One vector is turned by the same rotation once a tick. Each row is the vector after some number of ticks, and that number follows the row.
The counts run from 0 to 156.
[137 142 159  77 138 164 121 134  66 172 139 133 110 154 100 117 144 103
 102 165 138 112 141 176 137 123 143 109 128 117 110  97 166  85 123 120] => 118
[124  84 160 103 135 138 105 162  86 132 119 164 125 137 133 122 130  84
 152 149 159 151  61 112 139 143 121 175 155 105 132 117 104 122 113  82] => 123
[137  98 103 108  69  79 115 141 115 158 118 143  93 165 100 107 101  95
  96 149 134 166 163 148 158 125 119 137 115 128 169 122 114 121 125  81] => 13
[188 130 125 124 107  95 108 176 123 148 141 141 101 141 129 109 106  86
 126 165 146 162 111 142 103 119  59 137 161 124 156 135  96 104 147  97] => 112
[ 96  87 135  92 148  88 147 134 129 101 117 146 144  95 125 115 112 134
 190  87 113 123 151 113 130 121 177 129 105  71 147  85 168 123 126 131] => 54
[162 139 178 137 145 130 100 153 100 156 114 127  98 163 171  90 119  94
 129 118 141 127 148 118 125 179 159 148  87 120 162  82 129 139 125  94] => 23
[100 167  98  80 119  75 165 137 152 113 118  97 151 150 114 138 133 116
 145 133 153 110 115 122 113 127 122  96 172 154 146 139 154 126  62 148] => 77
[161 120 150 115 134  91 115 160 103 150 131 120  80 162 119 109 152 161
 113 146 127 114 139 189 107 120 147 160 168 142 138 138 176 142 125  92] => 100
[136 165 138 147 149 113 157 168 178 128 112  63 190 145 125 139 121 144
 137 127 132 156 153  79  83 148 163 119 140 124 164 138 103 139 154 108] => 60
[150 108  98 102 162 123 111 140 116 156 140 143 102 124 152 145  72 108
 150  94 148 124 136  97 106 138 114 119 131  94 121  52 156  92 126  99] => 35
[124  95 142 137 152  69 150 149 113  91 151  90 136  94 115 150 121 116
 145  82 108 105 141 119  97 114 170 109  86 110 154 115 134 115 185  88] => 52
[105 179 121  97 114 122 151 133 148 125  78 115 175 169 110 123 113 163
 173 119 140 132 146  69 128 142 166 114 154  99 130 115 150 150 125 107] => 58
[177 141 131 146 167 143  91 152  88 198 110 131 135 142  99 113 129 130
 138 101 119 113 160 147 150 146 157 148 116 131  84  98 123  92 134 100] => 19
[141 107 103 123 112  93 114 163 124 166 111 107 149 190 117 121 137  96
 116 125 147 173 113 147 146 130 124 150 112 130  89 158  73 147 129  63] => 10
[125 150 121 114 153 102 155 163 178 129 118  92 144 121 136 146 118 159
 124 133 147 173 180  93  93 175 178 117 143 130 182 128 123 133 122 131] => 61
[123 106 192 131 110  90 122 181 113 140 109 158 116 133 131  88 144 134
 165 118 166 120  92 176 108 113  89 137 123 134 113 109 151 139  81 111] => 104
[140 127 120  84 153  99 165 162 157 137 116 104 112 133 120 126 157 127
 128 120 165 145 112 177 123 143 175 106 138 126  62 154 164 152  94 124] => 88
[ 99 137 124 143 144 118 157 134 138 125  86 129 195 122 119  91 123 121
 181  89 106 109 117 104 111 113 156 142 117  76 134 111 148 141 172 134] => 56
[153 118 162  94  93 123 134 163 105 128 121 118 134 174 112 123 140 152
 126 148 144 141 124  85 106 149 162 121 122  87  92  82 100 135 158  63] => 138
[117 100 144 122 167  82 147 144 133 110 153 112 138  81 130 113 124 117
 166  79 109 123 151 120 111 129 183 119  87  98 156  88 148 110 159 131] => 53
[120 106 122  82 137 126  97 126 107 170 142 185 113  86 125  89 104 141
 144 103 118 145 150 132 135 128 141 143 119  77 124  85 127  77 163 124] => 133
[120 106 114 169 138  81 177 168 153  88  87 125 143 101 122 150 120 152
 106 126 145 147 154 116  79 130 134 143 160 119 202 133 116 126 137 117] => 63
[167 118 164 156 134  92 130 171 110 142 129 102  90 157 126  95 161 137
 116 147 112 101 116 192  94 107 115 158 143 151 159 138 159 138 148 102] => 101
[165 118 145 129 143 137  94 154  71 179 106 128 120 164 113 134 126 153
 131 129 129 127 163 134 152 149 174 148 133 113  80  88 156 116 122  87] => 20
[128 150 137  99 143 122 157 121 189 162 130 138  88  88 131  96 106 132
 142 106 140 102  94 165 120 147 136 137 177 139 135 135 212 112 120 121] => 84
[128 178  87 112 164 108 130 112 103 113 122  89 128 118 135 133 130 121
 107  86 134  94 161 108 108 144 182 104 114 138 149 142 137  97 187  96] => 49
[162 145 102 132 136  96 116 185 121 160 111 129 143 141  74 121 161 155
 148 138 107 125 116 165 130  99 114 152 191 160 118 180 111 106 133 116] => 97
[147 117 208 125 128 158 122 158  86 144 149 107 136 146 104 111 131  76
 134 174 126 117  91 145 132 124 133 134 135 126 116 104 131  98 155  80] => 120
[121 125 169 142  96 111 121 128 135 167 114 155 125 155 134  74 113  84
 150 102 137 123  58 144 164 128 105 165 136 126  88 128 148 138 130  61] => 6
[102 133 137 158 111 118 126 144  95 118  86 169 170 112 139 105 134 108
  97 128 153 125 139 101 111 146 134 153 114  91 182 112  81  93 154 129] => 143
[175 182 151  91 128 133 105 150 130 168 144 119 118 162 152  94 106  92
 124 181 151 186 146 161 131 158 115 131 145 116 143 165 127 123 135 127] => 110
[121 161 135 122 107 107 163 155 151 114  91  86 192 159 103 137 126 155
 152 130 128 143 136  71 104 131 152 120 157 109 140 128 118 155 147  87] => 59
[164 121 149 121 134  66 111 121  90  93 145 137 119 126 145 178 106 150
 121 122 135 148 155 102 117 155 159 142 167  86 103 111 142  91 153  97] => 149
[169 106 144 154 148  74 112 132  98  90 138 124 143 122 149 162 110 125
 109 116 116 125 129 112  93 141 142 165 153  75 121 104 140  97 189  99] => 150
[ 99 147 114 113 132  70 164 153 140 113 121  79 185 141  92 154 146 121
 133 145 134 117 108 144 104  99 110 112 172 150 152 154 129 119  87 135] => 78
[143 166 124 104 145 113  84 101  89 161 142 119 134 147 147 141  61 110
 122 135 130 161 193 117 149 134 126 120 134 102 153 123 153  78 160  89] => 31
[160 168 155 113 150  95  96 112  98 119 150 122 143 106 140 161 109 149
 108 109 132 138 174  98 123 179 167 116 152 105 114 123 129  65 156 124] => 148
[139 131 122 116 118 140 124 140  94 156 106 160 148 130 113  85 122 136
 135 102 118 103 105 109 118 116 132 150 120  75  90  92 128 105 202  85] => 135
[160 166 163 116 154  93 166 129 138  99 125 108 142 115 116 159 105 136
 155 118 126 128 160 135 124 150 174  92 156 118  78 134 193 105 112 141] => 69
[102 111 132 111 133  89 156 123 159 132 139 104 142 104 111 160 121 134
 131 152 114 157 134 178 126 110 139 143 197 135 164 155 195 105 109 118] => 81
[152 112 171 125 116 127 141 182 117 141 127  99 156 156 118 130 154 121
 115 145 136 147 124  86  93 154 163 137 104  92 132  89  72 129 165  92] => 139
[127 111 132 105 126  56 150 136 102  80 147 104 106 120 112 161 121 133
 139 100 125 112 157 107 124 115 173  99 119 120 146 110 156 119 158  58] => 51
[116  89 181 159 133 105 117 121 118 171 153 117 137 124 132 113 130  84
 107 123 105 121 106 208 150 118 139 177 129 135 128 131 155 105 143  90] => 3
[103  91 137 137  95 101 141 155  91 101  87 179 151 132 129 129 134 117
 102 144 160 154 137  93 111 149 137 161 122  77 177  88  83 118 128 109] => 142
[132 131 140 100 131 112 167 152 167 134 124 109 115 129 120  81 147  79
 118 160 122 160 139 185 149 142 174 131  98 120 157 170 151 150 108 160] => 91
[116 116 168 111 109 119 126 105 134 176 140 166  99 147 143  87 107 104
 147 120 131 128  86 160 182 146 135 158 150 128 109 108 176 126 108  85] => 5
